One vector is turned by the same rotation once a step. Each row is the vector after some number of steps, and that number follows the row.
The counts run from 0 to 100.
[139  86 142 121 159 165 153 176 105 120 134 112 125 157 175 114 154  86
 137 102 129 103 160 156 120 135 122 135 156 169 138 154 166 166 187 134
 110 108  98 140 119 151 111 105 150 128  85 131  87 123 155  81 114 120
  84 115 123 140 144 182 125 141 116 145 141 196 130 105 109 150] | 58
[134 199 132 113 105 124 142 165 129  93 156 131 141  90 108 135 147 155
 118 119 127 103 160 103 108 129 139 148 140 200 130 125 130 112 121  97
 127 149 120  86 147 171 139 123 118 208 142 148 111  94 110 185 107 125
 113 117 165 112 131 118 115 110 122 118 112  89  85 100 100  71] | 17
[148 134  71  98 170  69 102 159 114  73 162 109 178 117 129 143 179  91
 130 134 134 117 158 121 111  92 105 135 102 170 115 149 112 108 126 120
 123 110 132 127 102 112  89 127 124 155 105 121 143 107 131 146 106  89
  93  98 153 149  86 126 118 166 142 103 148  95 105  91 129 105] | 62
[ 88 108  45 100  99 128  59 167 125 113 115 128 135 136  96 117 141 109
 141 127 121 107 122 145 112 169 167 114 143  90 154 112 103 144 142 138
 140 123 132 128 124 126 136 118 123 133  99 133  87 172  94 180 108  69
 111 108 135  90 133 168 138 159 145 132  94 139 118  81 101 129] | 25
[ 97 154 170 108  81 133 148 129 128 163 117 159 144 129 157 137 135  99
 130 105 143  79 147 111 106 144 159 114 156 128  94 167 170 145 166 115
 154  94 103  95 158 122 118 122 110 148 165 164 115 116 173 157  96  70
 118  88 169 143 175 101 143 108 150  82 117  82 127 132 102 162] | 49
[110 109 102 143  85  76 151  98 145 107 134 126 132 124 166 117 186 109
  91 161 145  57 116 137  89 155 120 131 130 155  88 117 151 104 128  97
 144 117  79 136 124 120 132 132 103 135 155 125 138 126 154 187 118  73
 122 104 144 142 154 105 150 105 113  93 160 142 129 186 162 157] | 99
[ 92  65 130  95 138  95 152 125 130  96 145 106 131 167 163 134 116 114
 108 129 121 159 125 116 130 166 151 149 103 103 114 139  95 127 171  89
 167  87 116 121 112 102 122 176  80 156 116 120 132 138 157 148  96 107
 145 133 133  71 157 150 151 117 117 129 155 144 128  72  88 103] | 82
[ 70 136 144 102 106 155  96 171 119 125 123 139 121 126 107  98 111 169
 150  76 106 133 126 159 125 167 179 157 166 132 171 137 116 161 178 151
 177 142 125 114 115 122 143  95 133 133  99 152 115 135 135 138  97  87
  99  99 151 118 151 147 126 108 161 144  97 133 108  86  62 135] | 27
[111 136  78 113 112  84 134 147 156 102 146 146  89 119 134 141 165  94
 169 145 178  97 159 152 103 143 162  98 153  93 143 112 152 161 153  89
 124 140 148 119 114 153 175 146 114 138 166 118 127 146 108 188 160 108
 110 104 142 136 192 141 132 124 149 149 107 118  83 104 142 158] | 70
[149 209 110 116  83 143 156 144 105 104 147 120 159  79 143 132 150 141
 128 127 125  96 151 134  95 149 120 147 160 190 101 137 127 111 131 121
 127 138 124  87 141 147 151 136 137 206 154 166  78 105 125 175 113 155
  99 110 144 117 120 119 102 125 118 113  97 125  99 106  91 104] | 18
[114 130 103  93  94 144 164 111  98 137 149 144 132 109 167 140 179 112
 123 137 162  92 164 151  84 143  95 106 133 146 110 151 133 151 180 132
 122 101 143  97 134 135 132 163 152 167 136 203 100 163 115 166 137 196
  92  95 140 127 152 125 108 126 105 149  78 128 124 126 122 147] | 20
[ 86 155 166  96  72  86 159 124 109 150 131 140 147 111 172 146 143  87
  93 116 126  69 139 130 112 140 137 138 125 141  69 153 153 120 141 133
 171  79 109  89 142 116 102 148 112 138 156 155 138 142 182 159  95  78
 112  98 142 127 138 102 133 127 164  77 133 101 145 149  98 155] | 50
[107 155 138 113 133 147 131 132 118  86 170 108 164 122 128  87 133 169
 123 100 119 139 123 149 127 201 145 152 133 144 124 107 115 165 154 143
 161 112 109 125  87 107 159 113 129 139 100 146 115 147 185 119  81 133
  57  97 132 159 111 110 102 141 125  95 140 151 140  96  86 161] | 29
[142  83 153 105 192 133 147 175 116 113 145 114 128 159 175 143 156  97
 152  99 142 105 144 138 110 125 111 146 152 170 141 152 162 160 193 116
 117 111 102 135 122 145 115 118 136 119  88 119 137  83 174  68 129 107
  78  96 152 159 179 153 115 106 139 142 151 136 120  98 119 129] | 59
[ 85  46 116 105 113 120 152 156 163 115 135 147 110 139 132  83 162 133
 105 135 113  63  97 108 103 145 160 149 116 162 160 126  72 117 156 117
 186 139 105 149 145 148 122 115 132 168 121 115 117 139 149 163 123  78
 156 129 159 119 126 142 146 101 133 118 138 162 117 153 130 107] | 54
[152 138 105 120  94 178 131 125 155  93 113 129 177 172  81 133 135 129
 109 147 138  43 152 111  95 151 128 157 169 111 108 143 184 115 108 128
 123  94  88 118 149 161 153 113 118 148 168 124  82 154 107 128  73 126
 123 150 173 126 105 154 137 119  85  95 121 120 142  91 148 138] | 46
[153 143  62 121 142 125 165  97 120 109 154 160  96 113 125 145 191 124
 152 134 162  77 154 159  77 142 140 121 134 119  99 120 134 172 120 118
 112 114 144 115 105 134 187 142 130 177 119 104 123 156 143 164 124 175
 113 123 159 143 119 155  86 150  86 163  89 166 103 124 150 157] | 68
[115 104  93 112 150 108 151 131 134 121 106  86 143 162 154 124 143  92
 116  85  88 142 171 132 141 134 147 153 122 106  88 182 106 128 155 135
 108  69  91 115 119  89 109 114  95 155 108 126  84 140 142 158  82 146
 138 160 135  74  67 145 168 150 115 164 142 126 101  62 133 121] | 35
[101 155  93  98  75  77 126 141 137  75 144  90 138 120 120 145 121  82
 132 125 143  97 147 170 123 190 133 114 169  84 107 125 148  95 141 116
 133 146 138 103  89 129 141 127 123 114 134 126 115 158  86 178 123  85
  91 105 125  96 128 158 142 128 188 138 136 123 102  76 114 147] | 72
[109  71 103 119 150 116 130 130 128  95 117 111 152 168 153 121 133 113
 110 142 115 144 120 105 107 162 156 156 105 124 104 139  75 111 147  95
 149  83 112 147  91  92 158 156  79 164 100 120  98 150 132 146  60  98
 125 131 133  67 138 144 135 121 111 122 133 149 109  81 112  98] | 83
[146 103  85 158 159 116 152 127 124 122 144 129 117 135 131 102 182 124
 118 120 123  69 151 136  83 158 136 175 134 161 118 148  88  97 134 129
 127 116 113 137  94 107 143  83 155 160 111  91  79 129 173 129  82 131
 104 126 125 140  90 125 118 128  99 131 158 198  96 158 157 123] | 8
[123  80  71 140 170 142  94 163 118 114  99 130 157 188 131 113 153 136
 123 143 116 130 137 121 103 133 167 152 104 130 125 136  85 112 125 120
 134  90 107 145  95  81 156 136  82 142 100 137  89 157 122 161  58  98
 133 136 114  81 128 139 132 117  93 126 118 154 106  75 117 101] | 84
[106 136  97  80 104 139  84 118 133 101 141 102 155 144  93 127 140 186
  94 102 121 100 135 159 130 190 154 134 163 108 145 135 146  99 128 132
 160 126 106 131  88 145 127  87 135  91 118 177 108 170  99 153 116 111
  93  91 162 115 108 167 132 137 150 179 116 127 121  72 103 144] | 74
[ 96  93 116 117 183 122 112 163 166  67 142 116 164 151 142  99 157 146
 134 129 146 148 131 129 134 151 134 127  86 128 144 122 121 188 156 100
 137 105 102 155 128 144 115 137 147 151 103 175 138 147 171 142 126 161
  91 102 117 185  98 119 114 170 122 122 132 135 138 103 106 170] | 31
[ 92  98 152  67 146  87 135 192 145 146 105 148 136 138 148 112 162  95
 108 134 140  90 161 110 103  94 166 124 100 130 120 178 105 128 152 140
 166  97 151 111 113 137  96 145 140 125 121 135 137 167 152 118 108 106
 123 112 136 114 101 125 163 157 184 133 128 117 108 125 112 124] | 4
[131 133  71  92 164  99  99 175 124  98 147 121 156 105 121 127 200 108
 119 134 126  95 174 131 108  75 117 131  98 180 126 171  88 115 141 130
 122 120 126 140 114 122  92 116 139 157 107 153 126 108 105 153 116 134
 121 122 149 131  56 119 121 164 148 140 124  91 105  80 134  91] | 63
[112 148 134 119  98 162 119 111 146  93 184 116 160 147 110 110 123 214
 127  81 124 121  92 126 133 192 158 128 146 148 155 116 144 154 167 104
 160 116  86 147 148 155 145  97 146 156 137 165 117 111 134 185 100 122
 106 108 161 173 133 122  96 106 101 127 108 120 129  97  86 133] | 76
[135  98 115 128 150  94 173 131 132 118 132 129 114 153 105  91 152 126
 121 108 122  74 140 121  92 145 134 188 114 171 117 144  84  97 137 120
 151 140 125 118 110 101 147 116 133 154 125  85  86 127 171 135  61 127
 125 138 152 112  89 126 122 119 120 138 168 184  84 150 156 116] | 7
[123 143  87  77 141 109 123 169 127 112 145 132 136 108 129 122 170 140
 135 112 123  86 159 126 104  84 134 140 123 177 138 187  84 141 151 132
 141 145 149 118 124 117  93 115 137 165 119 153 105  98 122 145 126 161
 143 128 173  98  75 123 143 139 148 167 107  87  88  94 122  90] | 64
[131 163  96 160 155 116 131 127 128 118 136 151 112 146 181 139 173 141
 155 171 144 133 121 149  95 128 158 151 120 172  79  97 139 150 103 109
 135 115 119 116  75  89 166 102  78 142 147 113 138  88 160 174  94 103
 129 126 147 122 158 113 117  74  91 112 122 114  99 120 121 144] | 39
[ 91  97 149  91  93  91 140 127 111 153 118 132 145 108 160 138 173 104
  75 135 121  61 129 124  97 139 116 126 111 127  61 144 120 106 134 139
 156  74 107 116 114  97  98 170 118 128 127 143 143 170 168 142  84  84
 112  82 149 123 126 112 152 151 163  86 139 118 147 159 118 166] | 51
[131 147 104 117 125  82 149 141 126  66 147 103  94 137 189 154 146  53
 153 116 128 106 136 175 139 140 111 137 173 163 110 148 173 141 157 107
 107 140 111 102 113 132 106  96 133 124 122  75 126  88 134 130 146  96
  93 122 151 131 142 159 132 126 158 141 168 108 116 103 137 146] | 12
[111 132 156 136 114 133 122 121 142  94 136 149 162 149 121 127 136  97
 148 126 139 106 131 106 113 112 147 124 142 127 115 147 148 180 146 117
 164  73 109 122 132 148 125 135 117 179 145 114 131 113 191 113 100  73
 118 103 190 165 162 128 125 142 117  32 134 111 171 113 113 153] | 1
[109 171  66 141 142 132 120 164 133  86 138 152 110 109 197 126 175 114
 144 199 143 123 124 156 109 136 120 129 122 162  64  89 150 135 106 123
 124 129 113 131  72  83 163  97  99 135 157 117 135 108 156 168 116 107
 114 124 118 124 110 111 129  94 111 107 121 120 126 110 122 164] | 40
[ 80  68 136  76 134  97 154 132 144 109 142 114 120 157 177 133 126 109
 124 122 139 153 131 113 117 153 161 125 103 106 121 149 111 158 196  73
 155  78 124 114 144 140 100 186 104 150 109 159 137 152 169 155 148 137
 142 129 144  90 162 151 150 131 129 153 125 136 130  65  86 133] | 81
[155 141  87  80 161  90 119 147 119  75 148  93 134 139 145 174 198 118
 104 125 120  87 142 153 130 138  90 131 120 129 118 129 182 123 109 131
 117 115 115 121 104 155  96 115 142 102  98 103 148 134 103 130 135 107
  79  92 188 116 104 179 140 155 146 174 142  83 113  88 146 108] | 14
[ 89 107 107 113 162  87 124 157 163  55 170 125 148 146 144  81 142 127
 129 131 160 161 145 111 133 133 155 117  91 122 146 148 117 175 175  76
 136 113  97 167 136 153  93 135 143 153 116 168 134 113 169 167 141 144
 123 123 112 179 117 105 146 144 121 129 150 120 127  63 106 157] | 32
[ 89 122 104 124 145 136 126 155 126  60 147 119 123 127 178 127 158 127
 140 152 135 117 120 152 122 118  93 170 116 127  99 156 161 169 114 145
 118 111 142 143  58  74 127 103 134 122 140 109 130 139 185  99 118 153
 113 136 165 171  96 134 140 140 114 112 157 127 181  96 128 184] | 89
[ 97 103  97  89 178 124 110 145 164  64 139 127 133 151 136 129 166 128
 127 164 145 105 121 108 114 110 119 156 103 103 120 147 170 185  99 129
 134 109 126 126  72 116 115 106 137 104 130 108 142 150 165  93 141 146
 138 133 187 176  88 137 139 133 111 153 146 121 181  70 156 177] | 90
[ 68 124 120 143 146 153 124 168 106 104 136 157 113 123 173  96 122 131
 175 132 141 151 114 156 121 113 141 155 145 173 119 153 137 153 156 129
 144 139 142 133  80  62 138  55 124 112 155 138 112  99 193 127 101 123
 123 131 128 152 143 103 124  69 123 134 128 131 138  92  95 159] | 87
[ 91  43 115  92 142 110 132 150 147 132 132 144 129 128 127  98 179 145
  71 136 111  49 104 106  90 125 154 133  91 149 135 137  91 115 137 116
 173 118 115 156 130 145 102 129 126 129 105 128 148 167 147 159 116  91
 141  94 166 120 110 132 158 132 151 135 143 165 132 154 133 120] | 53
[107  70 117  85 112 105 129 130 126 141 118 131 134 134 147 105 183 147
  67 136 123  43 111 120 111 141 144 128  87 132 112 129  91 105 132 135
 182  94 111 135 100 123  91 150 129 112 114 148 141 181 144 157 102  91
 119  84 159 120  97 137 142 154 149 111 142 152 147 169 128 149] | 52
[162 137 104  77 175 112 128 158 134  88 143 123 133 149 120 165 179 183
 108 129 116  87 147 123 122 107 117 140 111 158 143 133 170 110 119 114
 133 137 116 108 121 184 106 120 133 135 100 133 154 117  93 139 131 114
  95  97 198 103 121 166 121 141 127 176 133  81 102  77 130  62] | 15
[121 141 136 105  86 151 149 126 160  78 135 113 160 152  90 125 117 152
  97 135 142  67 129 106 109 143  94 176 149 110 114 143 177 101 101 118
 124 112 105 122 114 153 143 122 111 155 179 115  87 143 122 114  86 127
 128 163 193 107 113 150 144  98  93 119 152 120 141  71 127 135] | 45
[ 67 111 119  78  95 127 144 162 160  74 143 114 116 130 158 134 144 157
 106 169 158  93 107 132  96 121 113 162 130 125 122 144 167 120 125 129
 144 160 140 123  88 138  97  99 130 108 191 137 134 142 122 123 157 148
 142 151 177 124 123 138 181  68 134 179 159 116 143  78 133 146] | 43
[104  87 155 105 135  93 171 152 133 135 142 127 109 141 127 109 128 146
 108  89 121  92 149 103  93 134 151 180  93 161 126 183  72  91 149 108
 165 132 143 103  90 103 113 121 125 145 123 105  90 129 174 130  87 109
 124 127 147 109 105 114 152 110 146 143 184 160  86 135 117  96] | 6
